In the data rows, zero lies at 7.5, halfway between 7 and 8.
Here are some points, one per row:
8;8;6;3;9;8;3;6;13;4;7;8;8;5;7;10;6;2;11;1;13;5;7;9;9;6;6;9;8;9;6;10;3;8;8;0;5;8;10;0;8;10;8;10;7;10;0;1;4;6;9;8;4;11;7;8;7;5;10;10;10
10;4;6;15;6;11;8;11;8;5;15;5;9;6;6;7;12;8;2;9;9;4;9;8;8;5;11;9;6;7;4;11;7;6;10;11;6;8;9;3;10;7;9;7;6;5;7;3;7;9;4;9;9;8;5;4;3;4;15;4;3
3;2;9;3;4;10;8;10;10;5;6;5;8;7;2;12;4;12;6;5;4;12;3;0;5;7;8;7;4;2;3;7;12;7;8;7;10;9;6;5;5;6;7;9;15;8;7;5;9;4;9;7;5;6;9;3;3;7;9;8;7
10;15;10;12;0;7;6;9;2;5;4;8;10;4;9;9;7;6;7;6;7;4;6;13;6;10;2;6;7;0;7;10;10;9;10;5;9;11;14;5;11;1;8;9;7;8;11;10;9;8;8;5;7;5;12;6;7;8;7;6;5
8;6;7;3;5;7;6;9;3;7;10;5;8;12;4;7;0;6;7;11;4;4;5;9;7;7;11;8;6;10;8;7;9;3;0;2;10;5;10;7;7;5;2;4;5;8;6;8;8;7;2;14;13;13;13;15;8;13;7;4;6
4;8;10;9;7;4;10;1;8;11;13;7;12;6;10;8;10;6;7;12;10;6;5;3;10;1;6;10;6;10;5;11;12;12;9;3;15;6;10;8;10;11;10;8;9;8;7;9;11;6;10;8;7;9;7;9;7;7;2;0;10
10;8;3;7;9;9;10;8;6;15;5;9;11;6;7;6;12;4;9;6;8;0;3;6;6;7;10;7;7;9;12;12;6;3;3;8;9;8;8;7;3;6;5;8;11;7;6;7;7;9;5;9;8;4;7;2;5;3;6;12;9
8;9;10;10;4;7;0;8;8;9;12;11;14;8;9;13;9;14;7;8;7;15;6;9;10;6;8;6;6;13;9;7;9;8;6;5;9;6;4;11;6;2;10;14;7;6;11;4;6;7;7;9;8;4;9;11;6;4;11;8;11
8;7;10;8;12;3;1;12;6;9;7;3;7;10;8;4;9;8;4;5;8;9;14;9;3;8;7;9;11;11;9;11;15;8;14;4;4;7;9;9;6;8;5;4;11;9;12;6;9;3;8;15;7;7;10;5;7;8;7;10;6
6;9;8;8;9;9;8;5;4;7;8;10;10;4;11;3;8;13;13;9;8;9;7;7;9;6;7;3;3;7;13;11;2;10;11;12;7;4;9;0;4;11;0;9;11;7;7;5;12;4;5;11;9;5;8;12;11;13;5;8;1
4;6;11;10;10;0;9;3;7;9;7;8;1;8;9;6;9;5;12;8;0;9;10;5;6;10;5;5;3;7;6;9;9;5;8;5;6;8;6;0;5;4;10;9;1;5;6;7;9;13;7;8;11;9;6;6;8;7;10;10;10
10;6;11;6;5;0;5;10;9;13;9;15;5;15;8;12;8;10;7;11;10;6;7;6;7;7;5;10;8;7;6;4;8;5;5;13;5;8;11;4;8;15;7;8;5;6;7;5;9;7;8;3;0;5;10;4;10;6;10;9;7
9;4;10;5;8;8;10;8;6;3;7;8;9;8;8;7;10;5;13;7;6;12;12;8;7;13;6;9;13;10;7;12;7;6;1;7;10;9;5;10;15;6;8;8;9;6;5;9;7;5;10;8;10;0;5;6;11;5;9;5;2
9;8;10;11;6;9;5;5;11;4;9;9;5;1;6;3;7;8;11;5;8;7;5;6;7;13;8;6;6;11;6;6;15;1;5;12;5;8;7;5;10;14;5;5;8;11;11;11;6;6;5;4;9;9;11;6;6;1;0;7;10
8;10;9;14;2;6;12;8;6;7;7;6;5;8;9;3;0;8;8;4;11;11;9;9;7;5;13;7;8;6;8;9;6;9;4;11;10;6;7;10;4;7;5;12;0;10;1;8;8;4;12;13;4;6;5;6;4;3;7;8;9
5;15;5;7;7;15;9;8;9;12;7;4;5;10;7;7;7;9;5;11;7;8;14;7;7;5;8;8;6;12;7;8;7;2;7;4;11;8;5;6;6;7;11;14;9;11;9;10;8;6;7;4;5;8;8;4;15;6;10;5;5
8;12;2;8;10;10;10;9;10;10;5;9;9;5;11;8;10;8;7;12;11;11;9;4;5;11;6;9;7;5;9;7;10;8;6;8;6;15;8;11;9;10;6;12;2;7;5;2;6;11;4;9;7;10;8;12;4;9;2;7;5
10;6;6;10;9;8;7;4;10;5;7;10;11;8;12;6;4;10;6;8;12;6;11;3;11;5;6;10;15;4;7;5;12;6;4;4;9;8;0;5;5;7;9;8;10;9;8;15;12;11;4;7;8;8;6;9;6;8;13;15;4
4;13;8;6;8;5;8;8;4;8;9;0;12;6;4;8;4;10;5;10;4;8;8;11;7;4;11;7;9;6;1;11;7;4;8;10;2;5;9;9;11;10;15;8;11;5;3;6;8;10;8;5;8;5;8;10;6;7;3;15;10
7;8;10;6;6;9;11;5;8;8;2;9;6;6;6;10;13;8;3;7;7;10;11;9;7;9;9;9;6;13;7;4;3;5;9;7;11;6;8;7;11;10;4;9;6;0;7;14;6;6;10;9;6;14;14;7;1;9;7;13;4
8;9;8;8;11;0;9;8;9;8;2;5;4;0;6;10;9;6;6;6;15;10;5;5;10;6;5;13;3;7;6;7;4;1;8;11;7;0;9;11;8;5;8;8;10;11;10;6;6;7;0;7;10;6;7;11;9;9;10;6;6
3;3;0;10;8;7;6;4;0;6;2;6;8;9;8;10;8;13;9;3;9;7;5;3;5;9;11;9;11;9;10;9;8;8;4;9;7;8;10;7;12;7;8;9;7;6;14;6;4;8;9;5;6;14;2;10;12;3;7;8;8
7;13;8;2;7;9;7;4;7;7;8;12;5;6;11;9;7;15;8;7;8;6;10;7;2;6;6;7;8;6;8;14;3;5;9;10;9;8;3;10;8;9;10;0;5;9;9;7;4;8;8;8;7;9;7;9;4;6;11;2;8
7;8;7;4;14;12;5;8;4;10;15;6;8;6;10;5;8;7;11;8;14;9;14;8;1;11;5;7;5;0;8;0;10;10;6;8;10;0;11;9;10;8;5;8;6;7;5;9;4;10;5;5;10;9;9;4;5;6;7;9;9
0;7;12;6;8;6;6;9;6;9;11;15;4;4;4;2;4;3;0;5;8;6;6;9;2;8;8;8;7;7;12;6;9;8;8;8;6;10;9;8;8;9;5;10;10;9;4;11;4;12;9;5;9;7;1;12;8;8;9;6;1
4;7;8;9;8;8;8;5;9;7;8;3;9;11;0;0;10;10;11;5;11;9;1;6;6;9;2;6;9;9;10;8;5;8;7;6;9;8;10;12;7;11;12;6;2;10;10;6;11;10;10;6;8;6;11;4;4;15;11;8;3
8;6;15;11;15;9;8;9;9;9;3;8;9;7;9;14;3;9;8;9;7;8;2;15;8;12;13;10;7;8;6;11;10;12;8;11;10;9;8;7;3;8;11;6;6;7;7;10;5;3;5;4;7;10;7;7;9;11;10;7;5
10;8;4;4;5;4;14;12;5;6;10;2;8;10;10;12;8;8;7;2;6;5;8;11;8;10;0;6;2;14;6;6;13;11;8;10;10;6;3;8;4;11;10;8;10;8;4;6;6;9;7;8;6;10;5;11;7;6;6;8;2
9;8;8;13;7;9;14;9;14;9;10;8;6;9;10;13;1;9;9;6;8;6;6;5;5;1;6;0;11;12;6;6;8;10;9;6;9;8;12;11;13;4;4;5;10;4;10;5;5;5;8;8;10;6;4;5;13;12;7;15;12
11;6;4;0;9;10;5;6;2;6;6;12;2;5;9;5;10;5;7;10;9;7;3;8;9;7;10;3;8;9;11;3;11;4;13;14;11;11;11;4;8;8;15;9;2;10;5;12;11;4;7;13;11;5;8;8;9;8;10;8;11
13;6;7;7;5;6;6;5;8;7;8;7;9;3;4;9;11;11;10;5;6;6;15;12;6;7;12;9;6;10;6;6;9;8;2;10;4;9;9;8;6;4;7;8;10;10;6;8;10;9;11;4;6;9;0;3;7;15;6;5;11
6;11;11;4;3;12;6;8;9;12;2;1;5;7;11;7;11;10;8;8;4;10;4;8;14;7;6;12;13;5;4;5;9;13;6;8;7;8;9;6;8;10;1;8;7;11;8;6;7;10;9;8;15;8;3;6;7;6;11;7;10
10;9;7;7;8;7;8;5;7;6;10;6;6;6;15;9;8;0;7;7;7;15;6;4;10;4;13;4;10;6;12;7;8;6;3;10;4;8;8;9;5;6;9;6;11;9;9;5;6;10;15;5;7;11;14;6;6;10;8;6;2
9;9;0;10;12;4;5;8;13;11;7;8;7;7;5;9;6;9;3;8;4;11;4;12;7;9;8;7;4;8;7;6;7;10;10;5;7;3;9;5;9;9;3;4;7;11;7;12;12;10;15;6;8;4;7;11;6;5;7;5;6
15;9;10;8;9;10;11;5;7;4;7;9;9;13;11;0;7;6;7;6;0;9;3;8;3;9;11;13;6;8;9;6;6;6;12;4;8;5;6;7;11;11;7;10;11;9;10;7;4;10;6;8;4;4;5;11;6;11;10;4;14
2;9;8;10;8;10;11;15;10;10;9;9;7;5;8;9;6;8;9;9;4;7;10;5;13;10;5;15;12;9;15;6;8;10;7;9;6;3;5;5;14;0;10;4;6;9;7;3;7;6;9;10;0;8;9;8;6;11;5;10;11
7;3;6;6;11;6;11;5;7;8;11;9;10;8;6;11;1;6;8;6;5;2;11;7;10;10;4;11;11;7;7;15;3;5;14;13;9;11;5;12;8;9;3;15;9;11;9;10;6;8;13;11;13;7;13;5;10;9;12;5;13
7;6;5;9;4;6;12;11;11;5;6;9;5;14;11;6;8;9;7;13;11;7;11;8;6;11;5;7;8;8;7;8;4;8;8;5;4;8;9;8;3;3;12;10;15;10;9;7;7;0;9;2;15;11;6;10;0;6;5;7;11
10;2;7;10;3;11;4;10;6;14;6;7;10;8;4;8;5;0;10;4;9;14;8;9;6;4;3;9;5;6;7;8;3;10;8;9;4;10;0;6;12;10;11;5;5;8;11;12;9;6;5;8;11;10;7;8;9;9;7;9;9
10;5;7;6;8;6;6;12;11;6;8;3;2;5;5;5;5;9;9;9;10;6;5;11;12;3;7;7;7;4;15;10;11;7;7;4;9;8;3;8;5;10;8;9;8;0;11;9;5;10;8;4;8;7;5;6;8;6;6;3;11
7;8;5;8;8;10;4;8;10;8;3;15;6;10;6;4;7;3;12;10;10;7;5;8;7;9;9;7;12;7;0;8;8;8;10;9;9;3;5;8;5;6;10;9;9;3;9;4;6;14;9;13;6;10;6;5;9;9;3;3;5
7;8;8;8;1;8;6;5;12;4;8;8;8;10;2;13;12;3;7;7;7;10;9;6;3;10;9;7;14;6;15;9;8;9;11;10;9;3;7;10;3;8;6;5;6;7;2;4;15;10;2;4;9;11;9;10;10;6;7;6;11
8;7;11;11;12;5;3;12;8;3;5;4;10;7;8;7;11;8;7;6;4;4;6;7;4;0;5;11;10;8;6;0;0;7;7;9;15;12;6;7;4;5;9;6;7;9;6;6;7;8;10;8;9;8;8;8;10;3;2;7;7
9;1;9;9;9;12;7;4;7;5;6;8;2;4;11;6;8;8;0;7;7;6;9;9;10;12;4;3;6;5;5;10;4;14;0;6;9;7;7;10;6;11;11;8;8;7;10;2;11;8;7;9;6;6;10;7;12;8;4;10;12
8;11;5;6;11;7;3;7;7;8;9;10;5;7;6;5;10;5;12;8;0;2;9;7;11;5;10;5;7;4;4;8;6;10;9;6;7;9;5;15;9;9;5;10;6;6;9;6;10;0;3;4;5;9;5;8;4;7;10;9;2
4;9;11;11;8;11;5;4;5;2;1;6;13;11;9;11;5;3;8;11;10;1;8;5;10;12;9;8;0;9;10;2;7;5;10;7;1;8;7;12;8;9;6;4;8;4;5;6;11;8;11;9;9;6;5;4;8;6;11;6;8
4;6;7;6;10;6;14;3;3;6;9;9;10;9;4;4;6;7;10;9;8;12;10;15;13;6;7;6;8;9;6;4;6;8;8;8;9;13;9;7;6;3;4;5;15;7;10;7;11;10;4;8;2;8;12;5;8;2;12;6;12
15;6;8;4;3;6;10;5;11;10;8;7;12;6;3;2;8;9;7;10;9;6;10;2;11;10;9;9;4;5;6;7;10;13;10;9;7;8;9;9;4;3;8;4;3;6;7;6;1;7;12;5;6;8;9;13;15;4;8;12;5
6;1;9;4;7;6;9;13;1;9;10;6;8;9;9;9;9;8;4;8;11;8;6;9;12;7;13;1;8;9;4;6;4;3;15;0;7;5;4;6;7;6;0;5;0;13;8;11;5;9;4;0;5;3;8;7;6;11;1;6;8
3;9;8;7;7;10;9;7;13;2;11;5;7;11;6;13;12;9;8;5;8;6;6;5;9;5;7;7;7;4;7;7;5;13;4;7;0;6;11;7;4;6;10;8;6;7;11;15;3;9;4;15;4;5;9;9;9;5;3;7;7
Along one direction, these points spread out more than along any other. For each point below, how far along it does it lie, from 0 to 99? The average is 50, and the first point in the table lies past the average. One standard deviation of the points above along it is 16.
4;6;7;6;10;6;14;3;3;6;9;9;10;9;4;4;6;7;10;9;8;12;10;15;13;6;7;6;8;9;6;4;6;8;8;8;9;13;9;7;6;3;4;5;15;7;10;7;11;10;4;8;2;8;12;5;8;2;12;6;12 54
5;15;5;7;7;15;9;8;9;12;7;4;5;10;7;7;7;9;5;11;7;8;14;7;7;5;8;8;6;12;7;8;7;2;7;4;11;8;5;6;6;7;11;14;9;11;9;10;8;6;7;4;5;8;8;4;15;6;10;5;5 58
8;12;2;8;10;10;10;9;10;10;5;9;9;5;11;8;10;8;7;12;11;11;9;4;5;11;6;9;7;5;9;7;10;8;6;8;6;15;8;11;9;10;6;12;2;7;5;2;6;11;4;9;7;10;8;12;4;9;2;7;5 45
6;1;9;4;7;6;9;13;1;9;10;6;8;9;9;9;9;8;4;8;11;8;6;9;12;7;13;1;8;9;4;6;4;3;15;0;7;5;4;6;7;6;0;5;0;13;8;11;5;9;4;0;5;3;8;7;6;11;1;6;8 17
4;13;8;6;8;5;8;8;4;8;9;0;12;6;4;8;4;10;5;10;4;8;8;11;7;4;11;7;9;6;1;11;7;4;8;10;2;5;9;9;11;10;15;8;11;5;3;6;8;10;8;5;8;5;8;10;6;7;3;15;10 63
9;8;10;11;6;9;5;5;11;4;9;9;5;1;6;3;7;8;11;5;8;7;5;6;7;13;8;6;6;11;6;6;15;1;5;12;5;8;7;5;10;14;5;5;8;11;11;11;6;6;5;4;9;9;11;6;6;1;0;7;10 31
8;8;6;3;9;8;3;6;13;4;7;8;8;5;7;10;6;2;11;1;13;5;7;9;9;6;6;9;8;9;6;10;3;8;8;0;5;8;10;0;8;10;8;10;7;10;0;1;4;6;9;8;4;11;7;8;7;5;10;10;10 56
4;9;11;11;8;11;5;4;5;2;1;6;13;11;9;11;5;3;8;11;10;1;8;5;10;12;9;8;0;9;10;2;7;5;10;7;1;8;7;12;8;9;6;4;8;4;5;6;11;8;11;9;9;6;5;4;8;6;11;6;8 48
9;4;10;5;8;8;10;8;6;3;7;8;9;8;8;7;10;5;13;7;6;12;12;8;7;13;6;9;13;10;7;12;7;6;1;7;10;9;5;10;15;6;8;8;9;6;5;9;7;5;10;8;10;0;5;6;11;5;9;5;2 58
9;1;9;9;9;12;7;4;7;5;6;8;2;4;11;6;8;8;0;7;7;6;9;9;10;12;4;3;6;5;5;10;4;14;0;6;9;7;7;10;6;11;11;8;8;7;10;2;11;8;7;9;6;6;10;7;12;8;4;10;12 62
6;11;11;4;3;12;6;8;9;12;2;1;5;7;11;7;11;10;8;8;4;10;4;8;14;7;6;12;13;5;4;5;9;13;6;8;7;8;9;6;8;10;1;8;7;11;8;6;7;10;9;8;15;8;3;6;7;6;11;7;10 60
4;8;10;9;7;4;10;1;8;11;13;7;12;6;10;8;10;6;7;12;10;6;5;3;10;1;6;10;6;10;5;11;12;12;9;3;15;6;10;8;10;11;10;8;9;8;7;9;11;6;10;8;7;9;7;9;7;7;2;0;10 56
0;7;12;6;8;6;6;9;6;9;11;15;4;4;4;2;4;3;0;5;8;6;6;9;2;8;8;8;7;7;12;6;9;8;8;8;6;10;9;8;8;9;5;10;10;9;4;11;4;12;9;5;9;7;1;12;8;8;9;6;1 17
10;15;10;12;0;7;6;9;2;5;4;8;10;4;9;9;7;6;7;6;7;4;6;13;6;10;2;6;7;0;7;10;10;9;10;5;9;11;14;5;11;1;8;9;7;8;11;10;9;8;8;5;7;5;12;6;7;8;7;6;5 49
10;9;7;7;8;7;8;5;7;6;10;6;6;6;15;9;8;0;7;7;7;15;6;4;10;4;13;4;10;6;12;7;8;6;3;10;4;8;8;9;5;6;9;6;11;9;9;5;6;10;15;5;7;11;14;6;6;10;8;6;2 51
10;8;4;4;5;4;14;12;5;6;10;2;8;10;10;12;8;8;7;2;6;5;8;11;8;10;0;6;2;14;6;6;13;11;8;10;10;6;3;8;4;11;10;8;10;8;4;6;6;9;7;8;6;10;5;11;7;6;6;8;2 58
